In the data rows, the value 128 means zero.
One hidden rule gives every row of this table a label. Here are some rows, each with its label.
[ 79 150 133 143 137  95  93 136 138 145 104 102 241  82  48  97 138 205
 130 129 131  86 164 138 103 159 202 146 116 110 110 164] sail
[216 222 120 103  99  80  45 137 111 132  95 145 213 118 255  96 115 183
 102 114 150  73 136 134 138 128 184 143 107  89 151 151] sail
[138 220  93 104 128 218 100 144 113 149 154 162 115 135 102 142 143  58
  96 111 135 255  88  67 124  98  22 112 136 135 101 164] fox
[168 145 110 141 120 111 132 144 130 110 121 129 123 114  55 143 151 112
 147 151 126 130 104  74 126  85 159 136 149 128 114 104] fox
[ 63 123 155 144 127 108 106 118 107 141 143 171 137 138 105 136 114 112
 133 133  98 130 119  91 125  98 113 122 120 133 160  87] sail
[149 143  95 145  88 215 135 129 107 116 110 144  99 134 146 150 132 139
 137 124 126 141 120  81 125  76  51 126 140 155 114 142] sail
[174  99  85 151 116 135 104 145 146 142 106 126  66 182 201 129  89 129
 116 137 128  84 116 158 170 139  93 157 136 101  20 160] vine
[127 147 123 151 115 173  84 124 118 147 135 147 144 111 125 123 102 139
 122 127 126 134 108 110 115 114 115  95 128 169 108 124] sail
[104 203 158 129 111 126  99 137 134 140 134 175 154  58 217 107 158  98
 131 121 154 241 132 117 105 162 184 128 139 176 177  95] fox
[ 55  53 153 175 168  95 179 107 152 111  91 117 110  92  35 131 161 131
 152 145 121  88 148 129 132 113 141 120 141 122 111  92] fox
[255 255 137  72 105 122  26 171 122 161 118 208 229 135 255 104  91 188
  83  76 147  62 129 178 131 191 253 135 116  83 119 187] vine
[195  74 116 117 175  26 141 143 187  92  37  23  88 207 120  98  51 206
 145 146  93   0 135 188 185 112 255 178  67  83  64 150] fox
[230 124  70 103 122 156 140 132 156 100 134 126  81 162 144 134  84 131
 113 120 125  86 112 156 142 124 112 126 118 122  96 172] fox
[120 154 159 156 120 151 159 128 104 156 138 134 202  82 114 124 145  41
 137 119 123 213 117 104  96 119 132 125 144 124 162 119] vine
[ 90 149  94 100 106 224 146 102 111 135 195 180  94 128 145 145 182  52
 126 116 128 215  75  55 115  97  48  91 154 138 106 122] fox
[222 234 139  97  90 110  63 160 102 149 128 157 192 158 255 118 125 162
 101 115 148  65 130 173 114 132 114 136 127  90  99 191] vine
[126 129 105 159 102 127 100 126 118 121 135 156 129 123 205 148 160 170
 135 135 138 206 147  99 112 131 164 113 111 131 144 144] sail
[ 92  28 125 130 144  71 149 113 171  82 116  99  66 194 116 129 106 148
 165 148 114  75 165 110 129  87 134 140 109  91  67 139] fox
[146  58 153 160 151  91 160 114 144 114  89 121 154 148  88 129 126 198
 141 130 121  38 121 140 137 112 165 146  97  94  88 127] sail
[ 76  82 100 135 144 168 204 117 156 136 165 137  88 145 120 131 120 161
 154 140 133 194 115 102 129 110 156 121 126 134 109 128] fox
[109 154 166 121 140 131  94 149 105 181 141 171 213 129 192 127 125 122
 123 119 124 184 130  98 116 153 171 102 128 140 158  75] sail
[ 58  37 143 181 153  89 170 116 110  96 113 167 168 103  18 111 118  91
 175 141 119 185 134 117 102 159 187 133 106 180 145 119] vine
[210 178 119  84 122 119  69 136 122 147 167  99  93 149 157 133 103 116
 125 126 147 114 104 131 128 166  98 125 129  95  77 171] vine
[234 181  96  79  93 166  73 139 158 162 120 160 156 181 149 141  61 176
 132  98 121  83 125 163 170 127 129 141 138 125 103 195] fox
[167 214 106  65 106 179 114 141  61 161 211 164 122 112 192 142 190   1
  94 108 135 178  86  66 114 141  54 101 175 145  95 145] vine
[114  54 125 158 134 145 105 134 153 121  93  91 100 137 117 132 123  93
 132 128 105 120 149 148 157 139 179 144 114 123  70 105] fox
[135 116 109 101 114 139 116 127 112 132 140 143 147 108 124 138 164  81
 134 133 140 232  90 114  98 144  69 117 162 124 155 116] vine
[133 167 128 133 120 150 162 115 134 131 167 160 156 110  51 122 144 110
 128 142 132 234 132  98 100 123 120 125 139 173 197 104] fox
[126  93 114  56  73 204 154 135 118 119 186 133  62 143 150 150 129  79
 111  97 143  96 103  61 122 122   0  99 145 134  98 174] fox
[140 155 141 132 135 160  89 138 116 131 133  98  95 141 108 122 120 145
 129 117 140 173 128 104 103 129  45 125 130 119 108 110] sail
[ 34  78 159 141 133 130 143 135 149 127 113 103 178 132  47 119 127 179
 136 121 124 109 137 151 112 102 198 141 134 154 156 116] sail
[116  68 108 106 131 177 178 102 156  94 106 123 102 150  67 145  92  95
 108 148 120  87 128 107 149 103 130 130 144 103 103 127] fox
[115 103 161 143 163  49  88 159 144 133 106 161 255 116 237  91 133 190
 114 156 137  88 165 194 113 153 218 153 108 124 143  98] vine
[208 223 130  91 116 143  49 124 134 139 133 179 131 115 152 126 118 141
 135 117 139 118 133 127 131 132 128 125 113 114  97 154] sail
[132 143  60  83 115 182 181 128 161 130 138  87  50 159 144 136  84 147
  92 134 125  42  97 120 210  76  43 141 127 103  20 179] fox
[173  89 163 122 124  85  80 159 163 105 110 116 159 136 182 120  87 208
 134 142 138 129 148 157 121 153 171 145 101 124  83 162] sail
[121  76  95 102 134 146 144 120 147 151 129 108  87 122 135 125 108 100
 145 125 111  87  99 168 139 111  67 140 128  98 140 121] vine
[204 174 163 164 122 119  64 150 123 145 122 180 186 120 255 108 135 168
 106 123 143 127 141 160 116 182 223 137  98 101 159 144] vine
[123 165 135  81 113 124 127 158 142 145 132 112 139 151  82 129 135 155
 101 102 131 101 130 135 157 115 168 150 117 115  57 141] fox
[162 102 129 111 122 153 169 121 121 114 134  83  38 129  73 139 155  75
 123 125 117 139 106 102 123  92 147 109 154 118 124 121] fox
[116  42 147 113 154  45 111 141 159 119  80  98 155 123 179 124 109 212
 133 130 111 121 154 176 125 122 247 145 109 115 157 106] sail
[208  35  88 126 159  85 138 141 210  86  55  98 124 205 222 124  35 181
 132 154 118   0 152 206 187  78 184 182  84  59  45 171] fox
[158 255  95  45 109 182  83 158 111 173 143 132 131 146 177 116 118 160
  93 105 138 109 115 123 141 134  73 115 124  94  47 208] sail
[ 96 129 123 114 126 137 142 104 114 116 106 151  84 121  34 141 136  88
 118 124 145 198 135 142  77 130 163 107 140 157 133 119] vine
[203 149 137  80 108 168 101 151 131 139 144 135 146 135 255 124 109 153
 108 113 124  75 113 128 147 135 137 129 128 110 135 159] sail
[103  66 153 147 136  39 119 125 116 132 103 174 140 109  31 121 161 134
 148 142 121 163 152 111 114 144 211 159 104 158 169  80] sail
[121 178 104 108 118 139 141 125 120 134 143 137 106 109 112 120 110 134
 117 117 128 167 129 104 124 123  73 145 124 127  44 134] sail
[120  89 197 172 148  86 144 104 109 126 117 114 190  76  33 112 145 174
 140 135 140 164 142 141  62 121 174 117 121 167 188  97] sail
[140 255 168 104  94 133  85 159 100 176 144 216 207  91 255  91 156 159
 104  96 181 147 123 148 103 160 149 106 165 144 169 138] vine
[201 103 142 145 154  74 111 136 173  94  94 115 172 174  83 132  92 213
 153 128 122  41 150 212 189 149 140 133  94  71  76 121] vine
[138 155 131 135 108 132  74 141  96 163 111 155 198 138 249 118 136 207
 123 105 133  20 121 191 139 138 147 138 102 100 177 199] vine
[107 247  93  88  82 176  71 133 107 144 165 143  68 114 140 149 122  88
  78 104 142 143  84  76 129 141  37  93 157  97 155 154] sail
[110  93 107 178 112 160 187 111 136 116 123  75  38 117  70 138 150  89
 153 139 111 161 125  76 137  97 128 108 117 131 141 100] fox
[ 58  25 118 104 123 186 189  94 142 107 131  79  76 141  76 146 142  28
 144 149 104 188 124  64 121  92  22 108 149 125  92  98] fox
[255 237  84  84 117 164  20 154 162 152 109 122 213 170 255 122 100 168
  92  96 153   0 127 171 166 154 191 150 101  32  71 211] fox
[ 87  18 178 169 176  76 151 130 101 102 136 139 153  74  33 116 177 131
 153 136 116 210 145 155  89 144 140 136 131 167 193  98] vine
[198  70 111 152 115  80 160 131 154 105 120  95 161 156 107 127 127 201
 114 140 112  25 137 188 149 129 182 165  89  85 114 150] vine
[149 137 107 125 125  90  79 137 160 128 112 123 159 165 219 132  86 162
 117 106 140  49 124 157 153 108  88 144 116 109 111 189] fox
[126  59  92 171 163  91 168 108 188  86 106  52 130 187  97 143 103 204
 135 148 111  12 131 179 153  83 150 147  82  76  44 129] fox
[  0  66 163 175 142 137 225  84  87 115 172  75 152  84   0 142 173   0
 162 178 121 223 132  75  93 123 112 105 154 192 155  75] vine
[164  28 132 157 157 112 159 146 161 110  89 122 158 161 149 109  50 230
 137 137 107  16 149 177 158 175 228 171 106  94 102 164] sail
[238 206  98  74  94 160  66 147 132 151 107 139 100 159 214 119 135 128
  93 106 143 163  94 106 167 118  94 100 139  84 108 192] fox
[116 122 160 171 168  10  89 147 146 127  34 156 255 126 228  94 105 248
 149 130 130  64 171 196 127 189 255 175  99  93 157 123] sail
[119 113 171 137 144 129 191 111  82 124 135 154 130  98 148 123 156 177
 132 132 136 157 137 107 105 155  87 120 127 168 133 106] sail
[117 255 166 124  93 118  81 137 103 148 178 179 216 121 105 121 171 121
  91 116 145 168 136 116 129 166 146 112 143 121 183 115] sail
[ 22 105 164 181 134 109 132 113 104 120 146 133 125  68  60 100 185  93
 158 130 132 151 130 108  76 128 117 116 148 195 177  70] vine
[ 50  87 100 133 112 143 200 112 160  94 132  63 119 152  27 157 109  40
 151 147 111 100 115 131 136  58  46 121 131 140 112 101] fox
[ 18 183 148 122  94 170 173 116  63 154 207 180 165  61  64 132 223  93
 110 120 146 255 124  79  64 130  39 100 180 187 169  59] sail
[117 134 149 124 144  85 123 136 123 128  85 157 157 148 225 107 141 158
 116 127 127  60 148 157 152 135 175 148 118 119 163 117] vine
[ 88  43 119 124 137 137 191  89 163 106 134  54   0 194  65 167 125 103
 156 149 101 109 110  86 190  71  72 121 128 110  25 142] fox
[ 89 145 117 138 121 196 175  90 146 114 156  92 140 119  30 166 187  57
 142 144 115  96 120  74 132 109  69 106 147 183 134 108] fox
[174 154 126 105 104 141 104 157 109 158 163 131 214 118 184 116 151  68
 112  93 169 168 107 130 117 129  78 118 151 134 140 120] vine
[155  89 111 115 110 200 161 119 118 140 137  96  32 135 130 170 138  84
 147 121 146 187 101  73 155  98  84 120 149 146  69 103] fox
Which label does each new row get?
[118 146 173 138 135 109 147 142  77 133 122 165 156 128 132 113 143 170
 122 129 134  93 154 173 119 176 215 129 134 146 172 145] vine
[126  88 115 173 144 172 132 136 126 135 145  76 144 137 153 117 141 108
 131 121 131  65 142 105 102 121 183 136 141  98 125  80] fox
[199 255  97  90  86 171  86 172 116 190 169 161 132 129 255 134 199  63
  94  75 154 255  85 123 128 134  30  80 150 135 175 200] vine
[133 182 155 126 141 105 137 123 112 121 113 148 173  88 142 117 163 143
 139 143 118 140 143 101  67 143 108 123 129 161 163 117] sail
[203 177 146 122 131  85  96 140  90 163 130 171 204  77 255 106 164 166
 108 109 161 144 138 177 113 215 171 125 119 118 215  96] vine
[152 100  97  78 110 209 144 107 151  96 137  96  55 169 177 141 117  59
 140 130 103  57 110 121 196  89  42 123 129  73  53 157] fox
[140 238 121 110 123 158  98 151  91 157 112 149  78 122 164 131 103 135
 118 104 148 145 117 117 110 160  60 123 142 105 126 147] sail
[110 138 144 144 142 147  91 124 138 120 144 100 143 131  60 132 108 186
 151 147 124  71 150 147 146 154 182 141 120  94 115  85] sail
[146 164 166 188 109  57  74 155  87 139  86 138 194 102 222  86 105 230
 121 119 142 147 163 203 128 173 255 144 109 140 182 117] vine
[ 90   0 139 168 158  86 193 124 110 137  94 140 139  97  62 114 143 192
 144 160 126 151 164 126 112 127 150 124 125 134 209 130] sail
[160 163 137 121 116 138 163 123 124 140 178  99 176 110  14 126 124 145
 133 133 139 210 150 125 121 151  80 100 149 132 171 118] sail
[154 167 125 115  98 202 121 123 111 173 168 180 186  87 192 123 182 101
 102 115 143 121  85  92  91 131  41 116 135 132 179 159] sail
[ 80 118 195 182 136  99 100  95 112 141 147 150 123 107  84 110 117 136
 144 140 138 203 137 127  97 152 123 120 128 166 185 101] sail
[161 102 108 105 119 136 131 131 165 117 120 135  87 164 158 141 113 135
 103 138 112  83  92 144 160  82  98 128 139  98  88 150] fox
[255 166 120  99 119  78  53 178 166 145  53 148 181 183 255 116  63 225
  98 104 143   0 127 177 176 176 188 148 117  67  92 214] sail
[103 101 102 122 107 195 169 116  98 139 121 114  67 142  55 148 131  74
 124 140 124 132 112 108 108  99 101 113 152 139 144 128] vine
[197 252 122 136 124 112  29 148  80 182 144 212 255 122 231  93 178 140
  88  87 160 182 118 155  92 197 165 129 131 136 177 139] vine
[189 174  86 121 112 142 113 156 132 146 126 108  95 132 255 143 113 132
 109 125 131  33 111 173 174 116 153 136 133 113  74 162] vine
[106  69 143 185 126  89 149 129 132 123 144 113 134 100 137 110 109 186
 147 145 120 100 135 140 121 119 165 112 129 168 114  97] sail
[158 179 165 129 131 133  54 135  96 154 136 149 192  98 188 108 149 155
 122 122 153 127 117 167 130 140 175 138 119 153 195 145] vine
[255 184 100  55  88 163  21 184 161 172 113 180 199 159 255 114  68 166
  67  91 149   0 118 244 163 136 152 145  97  60  76 227] vine
[ 66 143 149 127 109 209 198 109 128 148 154 107   1  94  68 162 160  88
 132 138 139 182 113  72 108 104  57 106 154 159 200 116] fox
[188 171  83 100  95 157 176 141 152 124 134  98  22 200 129 161  57 114
 100 133 117   0  78  96 151  87  63 132 131  59  34 138] fox
[110 131 135  97 107 182 152 117 124 133 132 143 116 139 192 129 178  35
 122 123 118 174 137  70 114 112  62 118 145 129 118 121] fox
[ 77  70 134 150 123 112 189 114 150 101 157  83 112 125  81 139 148  40
 133 142 124 252 118  91 117  89  11 113 143 171 199 109] fox
[111 138 198 147 124  69 129 132 126 136 119 162 197  65 148 119 152 135
 144 141 134 154 125 163  87 179 186 136 131 144 198  84] vine
[106  76 106 117 129 174 202 120 160 101 110  23   2 158   0 174  83  99
 151 166  85 113 111  45 130  75  30 125 127 123  79 110] fox
[  2   0  86 129 143 119 236  75 185  68 124   0   0 175   0 183 122  72
 156 175  87  49 110  86 152  38  76 149 137 130  41  93] fox
[ 52  56 172 170 158 113 145 107 129 119 115 119 105 138   0 123 183 114
 139 141 128 169 134 110 117 106 216 126 136 180 164 119] fox
[106 138  79 106 104 207 172 118 149 116 138 102  94 165 142 153 113  81
 157 121 123 110  75  80 134  96  17 107 145 133  86 156] fox
[124 106  99 126 133 131 133  95 155 116 132 129  39 142  28 159  93 105
 142 129 122 161 113 137 116  74  88 127 142 110  61 143] fox
[196 235  98  84 116  94  90 150 134 122 134 165 131 134 224 105 102 168
 115 130 137  99 126 168 176 135 176 146 117 102  69 171] vine
[127 106 119 139 116 158 165 120 146 109 162 153  30 126  63 147 162  45
 113 135 123 141 109  88 148 120  10 126 158 158 106 165] fox
[201 154  56 109 121 198 158 140 159 128 146  89  14 152 156 168  77  77
 130 112 119  14 110  90 153  90  14 137 141  71  50 199] fox
[137 181  82 108 121 139 133 147 127 123 115 109  29 156 113 147 128 101
 134 136 118  55 106  91 156  98  95 117 133  81 104 133] fox
[210 220 144 113 116 156  44 170 116 157 126 214 182 130 237  93 135 186
  86 104 152  93 134 182 104 195 255 120 135  95 156 177] vine
The hidden rule looks at only part of the columns. Which column or columns, counting from 0, in order?
8 17 23
